A =
128	115	126	147	142	136
129	142	131	107	113	120
129	131	131	121	127	121
130	116	131	143	139	129
128	120	125	142	136	136
126	120	125	142	133	137
126	137	126	117	114	130
129	126	129	130	129	128
Indices start at 0.
(0, 0) => 128
(4, 3) => 142
(4, 5) => 136
(4, 1) => 120
(4, 4) => 136
(3, 4) => 139
(0, 2) => 126
(5, 0) => 126
(2, 3) => 121
(3, 3) => 143
(6, 1) => 137
(7, 4) => 129
(0, 1) => 115
(5, 5) => 137

X = [114 132 123 134 144 150 122 145 126]
X[0]	114
X[4]	144
X[1]	132

W =
[[131 121 113 119 130 122 120 137 116 136 129 115]
 [127 116 115 115 150 119 119 131 122 116 125 125]
 [130 139 132 131 140 138 134 121 133 127 130 129]
 [134 124 124 134 140 134 124 133 130 117 132 139]
 [140 130 131 143 123 136 127 126 125 124 143 128]
 [119 146 108 131 133 129 134 125 120 133 130 144]
 [126 143 126 138 117 126 132 134 133 130 146 123]]
W[0][0] => 131
W[1] => [127, 116, 115, 115, 150, 119, 119, 131, 122, 116, 125, 125]
W[6][9] => 130
W[4][9] => 124
W[6][4] => 117
W[2][6] => 134
W[1][3] => 115
W[0][4] => 130
W[3][4] => 140
W[2][3] => 131
W[1][6] => 119
W[3][2] => 124
W[1][8] => 122
W[3][5] => 134
W[:, 6] => [120, 119, 134, 124, 127, 134, 132]
W[4][8] => 125
W[0][10] => 129
W[4][0] => 140
W[2][2] => 132
W[5][10] => 130
W[3][1] => 124
W[0] => [131, 121, 113, 119, 130, 122, 120, 137, 116, 136, 129, 115]
W[:, 8] => [116, 122, 133, 130, 125, 120, 133]
W[4] => [140, 130, 131, 143, 123, 136, 127, 126, 125, 124, 143, 128]
W[3] => [134, 124, 124, 134, 140, 134, 124, 133, 130, 117, 132, 139]
W[:, 11] => [115, 125, 129, 139, 128, 144, 123]
W[4][4] => 123
W[1][11] => 125
W[:, 10] => [129, 125, 130, 132, 143, 130, 146]
W[5] => [119, 146, 108, 131, 133, 129, 134, 125, 120, 133, 130, 144]

B =
[[111 113 136 142 112 139 119 139]
 [129 117 149 122 121 129 129 109]
 [118 134 102 133 133 128 125 145]
 [130 135 100 136 130 127 126 142]
 [129 129 108 144 103 135 119 137]
 [103 125 124 122 150 128 127 145]
 [133 126 106 144 108 138 120 139]]
B[-7][-8] -> 111
B[-1][6] -> 120
B[:, -8] -> [111, 129, 118, 130, 129, 103, 133]
B[6][-4] -> 108
B[-1][1] -> 126
B[-4][4] -> 130
B[-3] -> [129, 129, 108, 144, 103, 135, 119, 137]
B[-1] -> [133, 126, 106, 144, 108, 138, 120, 139]
B[0][1] -> 113
B[2][-2] -> 125
B[-4][-1] -> 142
B[-1][7] -> 139
B[3][3] -> 136
B[-6][-5] -> 122
B[5][2] -> 124
B[2][-5] -> 133
B[4][-1] -> 137
B[-4][-6] -> 100
B[-3][2] -> 108

M =
[[110 120 143 134 140]
 [134 110 122 118 126]
 [141 151 142 139 129]
 [131 123 126 118 123]
 [107 127 133 138 138]
 [136 150 140 142 125]
 [136 148 146 138 123]
 [105 127 123 137 124]
 [131 120 119 127 126]
 [138 148 147 140 121]
 [109 119 114 135 136]
 [143 136 144 126 148]
 [131 145 141 136 118]
 [113 134 144 136 132]]
M[0,0] = 110
M[5] = [136, 150, 140, 142, 125]
M[3,0] = 131
M[9,2] = 147
M[3,1] = 123
M[5,1] = 150
M[0,2] = 143
M[9,3] = 140
M[:, 3] = [134, 118, 139, 118, 138, 142, 138, 137, 127, 140, 135, 126, 136, 136]
M[13,4] = 132
M[:, 1] = [120, 110, 151, 123, 127, 150, 148, 127, 120, 148, 119, 136, 145, 134]
M[12,4] = 118
M[11,3] = 126
M[13,0] = 113
M[8,3] = 127
M[13,3] = 136
M[2,1] = 151
M[7,3] = 137
M[2,0] = 141
M[1,0] = 134
M[7,4] = 124
M[12,3] = 136
M[1] = [134, 110, 122, 118, 126]
M[6] = [136, 148, 146, 138, 123]
M[8,1] = 120
M[4] = [107, 127, 133, 138, 138]
M[2,4] = 129
M[12,1] = 145

a = [126 133 109 115 137 108 123 140 120  99 134 141 140]
a[0] -> 126
a[6] -> 123
a[8] -> 120
a[1] -> 133

grid = [135 140  99 107 150]
grid[0] -> 135
grid[1] -> 140
grid[2] -> 99

data =
[[107 127 102 111 142 117 152 135 141]
 [151 137 131 143 152 119 131 145 127]]
Rows and columns are counted from 0.
(0, 0): 107
(1, 0): 151
(0, 1): 127
(0, 7): 135
(0, 5): 117
(1, 6): 131

x = [[131, 133, 131, 132, 133], [131, 132, 131, 131, 132], [126, 135, 123, 131, 136], [132, 123, 132, 151, 133], [127, 123, 126, 130, 121], [116, 140, 119, 143, 109], [131, 133, 131, 130, 132], [127, 124, 126, 129, 122], [130, 131, 130, 131, 131], [134, 138, 138, 128, 145], [130, 130, 130, 130, 130], [134, 121, 139, 128, 120], [130, 131, 130, 130, 132]]
Indices start at 0.
row 0 col 0 = 131
row 10 col 3 = 130
row 12 col 3 = 130
row 11 col 3 = 128
row 2 col 1 = 135
row 0 col 3 = 132
row 1 col 3 = 131
row 11 col 1 = 121
row 6 col 3 = 130
row 9 col 2 = 138
row 1 col 2 = 131
row 10 col 4 = 130
row 9 col 4 = 145
row 3 col 1 = 123
row 10 col 2 = 130
row 7 col 2 = 126
row 1 col 1 = 132
row 8 col 2 = 130
row 5 col 4 = 109
row 3 col 3 = 151
row 4 col 0 = 127
row 5 col 1 = 140
row 4 col 1 = 123
row 3 col 0 = 132
row 5 col 0 = 116
row 2 col 0 = 126
row 11 col 2 = 139
row 7 col 4 = 122
row 9 col 3 = 128
row 2 col 3 = 131
